In the rows, 128 means zero.
The same turns and mirrors carry the whole set onto itself, and each row onto the other rows of its family. Which rows share a family with each named row? Give them in list order.
These 40 rows form 5 families of 8 rows each.
tam: [157 150 112 132 137 120 114 118 136 134 112 103 107 152 128 152 101 116
 143 125 101 151 112 130]
sitob: [131 157 117 126 127 145 104 119 135 139  88 113 124 136 150 153 117 122
 134 141 105 155 120 127]
Nup: [141 130 110 131 143 109 128 145 124 101 112 105 130 121 119 147  86 132
 125  95 112 118 145 133]
geb: [140 152 115 125 127 142 103 118 135 136  92 108 121 135 146 153 115 117
 135 137 105 158 120 127]
vulo: [123 143 123 137 151 113 134 141 105 108  93 125 142 128 127 149  96 138
 109 109 112 108 142 129]
pofo: [127 159 113 128 133 128 110 132 159 145 123 101 105 151 144 154 101 135
 156 126 100 150 119 130]
Doz: [116 149 106 135 131 104  99 156 133 100 124 116 132 110 129 147  99 132
 129 121 132 118 140 128]
pom: [136 152 113 123 125 144 101 122 145 137  97 103 118 133 149 153 113 122
 141 134 105 159 122 127]
nakap: [111 155 112 139 137 105 103 152 120 102 111 127 138 114 132 149 105 133
 119 129 132 114 138 126]
Dafi: [142 158 124 118 146 144 129 130 122 162  90  97 124 161 142 139  96 136
 137 131  92 127 122 119]
vod: [127 141 109 133 129 115 120 167 114 106 119 138 137 139 125 155 101 141
 128 121 116 102 135 143]
benuf: [128 146 114 129 132 139  97 145 130 142  95  82 102 157 143 145  97 119
 141 134 106 154 135 130]
vado: [120 143 109 131 127 118 118 170 121 109 122 138 136 140 129 157 100 147
 132 121 117 101 136 143]
fes: [133 136 105 130 127 114 118 167 118 104 124 133 134 138 122 155  98 139
 132 116 117 105 135 144]
zepi: [126 139 105 129 125 116 117 171 125 106 128 131 133 138 126 156  98 145
 136 117 117 105 137 143]
Tufe: [154 151 121 118 144 141 128 128 123 157  94  91 120 159 137 138  93 129
 140 128  93 131 121 121]
Dop: [122 158 108 111 144 107 141 174 130 114 111 109 143 132 131 144  99 151
 124 105 115 104 133 123]
dem: [126 156 113 135 153 114 123 170 125 121 103 123 147 132 121 165  83 137
 124 124 131  96 132 114]
gazu: [135 145 116 133 135 136  99 138 118 139  87  87 105 158 138 144 100 112
 132 138 106 153 132 128]
vude: [140 164 123 139 145 123 120 115 118 141  93 124 119 158 137 153 111 122
 126 140  98 142 110 126]
Vurab: [126 159 110 113 145 106 143 169 121 112 105 114 145 133 128 143 101 148
 119 108 114 102 131 122]
tib: [135 153 107 113 144 103 142 168 122 109 108 109 143 131 123 143  98 143
 121 104 115 105 131 123]
bito: [139 149 118 136 154 138 115 131 143 154 104  93 127 147 134 142 102 145
 139 132  99 168 135 118]
degez: [127 158 117 124 126 146 101 124 143 141  94 108 121 135 154 153 116 126
 140 139 105 156 123 126]
riti: [115 152 119 131 134 144  99 147 128 147  89  89 106 159 150 145 101 126
 138 141 105 150 136 129]
riz: [111 138 112 126 139 119 124 159 147 112 123 102 129 122 135 151  86 152
 138  95 113 116 152 132]
Semab: [105 156 110 135 132 107 100 158 132 104 119 122 135 112 135 148 102 138
 127 126 131 114 141 127]
miz: [123 149 107 137 134 102 101 151 122  98 115 120 134 111 125 147 101 126
 122 124 132 116 138 128]
bita: [136 158 123 116 143 146 126 136 133 163  98  92 121 160 146 140  94 141
 145 130  93 129 125 121]
Sis: [147 151 119 114 142 142 125 133 135 159 102  85 118 157 140 139  91 135
 147 123  92 132 124 122]
saso: [131 152 121 138 156 139 116 131 138 157  98 100 130 149 137 143 104 147
 135 136  99 165 134 117]
keze: [131 154 105 110 143 105 140 172 131 110 114 105 141 131 126 143  97 147
 126 102 115 106 132 123]
Kogaz: [119 157 111 132 149 118 121 176 138 123 112 117 144 131 125 166  80 142
 133 121 131  97 135 115]
tegin: [141 148 108 134 150 110 121 167 127 116 108 115 143 130 114 164  78 128
 127 118 131  99 131 116]
Bise: [ 94 151 124 133 147 123 130 157 129 118 103 123 141 128 143 151  97 157
 122 110 111 107 148 128]
num: [133 149 106 130 147 114 118 174 140 118 117 110 140 128 118 165  77 136
 135 115 131 101 135 117]
Duf: [110 172 124 135 141 132 116 131 141 152 104 121 117 158 153 156 111 142
 139 140  99 139 117 127]
kuzu: [122 152 122 135 137 140 101 140 115 144  81  95 110 161 145 145 104 120
 129 144 105 149 132 127]
Kiseg: [140 150 122 139 156 137 118 126 131 155  95 101 130 149 133 142 104 142
 131 136  98 166 133 116]
zub: [146 146 119 138 155 136 117 127 135 152 100  95 128 147 130 142 101 140
 135 132  99 168 133 119]

Which other rows belong to the same family as Dop? sitob, geb, pom, Vurab, tib, degez, keze
Which other rows belong to the same family as tegin? benuf, dem, gazu, riti, Kogaz, num, kuzu
Which other rows belong to the same family as pofo? tam, Nup, vulo, vude, riz, Bise, Duf

The same turns and mirrors carry the whole set onto itself, and each row onto the other rows of its family. Which rows share a family with each named row? Give them in list order.
These 18 rows form 3 families of 6 rows each.
Linek: [154 146 128 115 100 141 132 118 131 112 134 135 103 160 150 123 116 101
 119 126 136 128 131 115 146]
sozig: [164 141 132 132 109 133 137 117 137 105 138 104 104 128 130 145 121 111
 145 132 140 127 119 145 148]
risev: [116 120 130 123 111 147 107  98 131 144 135 142 142 102 147 117 116 140
 131 110 114 127 146 146 122]
fet: [154 133 129 127 111 148 126 129 133 110 138 110 113 117 121 153 108 109
 143 125 144 145 122 146 165]
Moke: [135 118 122 114 115 132 126 113 105 149 127 149 143 132 141 113 115 147
 141 109 114 136 119 120 134]
lal: [137 113 121 114 112 153  97 105 143 134 137 139 148 108 144 121 120 125
 122 113 127 121 164 147 123]
Teroz: [125 118 118 121 113 142  99 107 134 128 138 140 154  98 147 125 116 135
 126 104 126 120 147 148 125]
Nik: [143 123 122 122 119 152 121 119 105 152 121 151 154 128 127 121 120 141
 139 111 123 132 120 117 128]
Gof: [130 126 102 123 116 112  98 125 129 154 133 123 131 121 121 112 124 119
 150 119 121 132 125 140 128]
Soval: [154 114 127 111 123 141 121 117 104 149 122 154 148 129 129 128 122 138
 143 113 133 126 133 109 141]
lek: [129 117 117 126 113 118 107 121 131 151 140 123 131 110 132 115 116 127
 157 119 114 142 116 151 128]
zubo: [140 110 106 131 120 118 102 133 131 155 135 120 125 117 124 117 114 108
 151 132 133 131 127 137 125]
tem: [159 133 138 123 107 144 124 121 137 103 142 108 107 121 129 147 121 116
 141 131 139 128 127 147 171]
mol: [140 142 146 141 110 167 130 101 143 131 117 119 106 113 150 141 116 105
 122 136 139 110 136 117 149]
Befar: [131 152 139 139 106 171 118 106 146 141 116 111 112 116 144 138 119 106
 122 129 139 122 151 118 147]
vego: [159 149 128 121 106 140 147 106 124 109 125 127 109 155 152 130 120 117
 122 123 138 118 131 113 144]
teros: [147 150 126 105 102 133 130 121 124 118 131 134 115 153 154 129 113 106
 112 112 148 131 134 114 156]
disi: [141 151 142 142 109 161 136  93 143 116 124 112 104 117 145 139 123 112
 124 134 138 110 146 133 136]

Which other rows belong to the same family as lek? sozig, risev, Moke, vego, disi
Which other rows belong to the same family as Gof? Linek, Teroz, Nik, tem, mol

The same turns and mirrors carry the whole set onto itself, and each row onto the other rows of its family. Which rows share a family with each named row? Give them in list order.
These 30 rows form 5 families of 6 rows each.
fik: [119 128 115 129 120 139 142 123 134 136 126 140 163 117 126]
Popa: [136 123 127 162 109 132 132 179 101 137 111 131 131 115 128]
nef: [105 155 130  96 114 123 130 169 104 128 118 131 137 126 119]
zusa: [113 140 120 123 108 120 162 155 122 139 129 144 159 123 157]
zosa: [105 121 125 106 120 129 133 135 100 147 131 129 164 116 132]
vetu: [110 131 134 124  99 129 165 147 129 131 140 147 151 126 150]
tede: [124 167 141 107 120 125 133 165 122 129 130 144 123 121 116]
zivo: [138 151 113 135 105 133 137 174 120 115 115 122 119 124 122]
Mivuv: [107 145 147 105  96 120 144 157 122 147 129 151 151 128 140]
Viz: [121 163 127 118 117 109 150 165 129 125 111 136 133 125 139]
Kag: [129 152 127 136 114 134 132 163 129 116 125 127 107 131 127]
talup: [119 141 125 114 113 134 118 180  92 130 123 124 125 124 112]
Parak: [129 120 145 133 124 126 118 125 111 159 127 128 142 108 130]
faros: [133 120 132 160 110 144 125 173 114 132 120 135 122 132 132]
mit: [122 128 127 113 111 145 140 129 122 142 145 143 164 119 132]
Vig: [126 143 133 132  92 144 113 167 112 134 126 128 114 129 115]
vaguz: [140 118 130 156 132 121 138 144 104 146 121 124 141  98 135]
tik: [112 157 143 123 116 111 154 165 131 126 125 145 123 126 143]
Fonu: [133 124 141 149 124 144 117 170  97 153 130 147 136 119 123]
pov: [118 123 131 132 122 136 112 168  83 144 119 124 135 117 116]
vef: [122 122 114 138 111 130 151 124 118 139 132 124 158 109 145]
Kifis: [140 116 131 139 130 117 127 140 114 163 125 130 132 108 147]
Besud: [104 139 128  90 115 121 141 157 105 140 130 137 158 124 136]
nor: [139 108 146 155 135 124 133 147 115 143 121 136 138 111 136]
vato: [124 128 130 106  90 119 155 162 127 143 128 148 147 125 149]
mez: [117 130 125 167 118 145 128 168 103 146 124 146 135 118 123]
niris: [121 113 128 121 130 131 119 144  86 153 129 123 150 108 126]
kazo: [137 142 121 130  95 131 131 166 114 132 133 123 103 115 124]
mul: [129 114 133 134 117 129 148 119 128 131 136 129 148 110 138]
mas: [114 162 137 125 118 114 150 163 127 124 116 151 132 114 114]

Which other rows belong to the same family as zosa? nef, talup, pov, Besud, niris
Which other rows belong to the same family as mit? tede, Mivuv, Parak, Vig, Fonu
Which other rows belong to the same family as zivo? Popa, zusa, Viz, vaguz, vef
Which other rows belong to the same family as Kifis? fik, vato, mez, kazo, mas

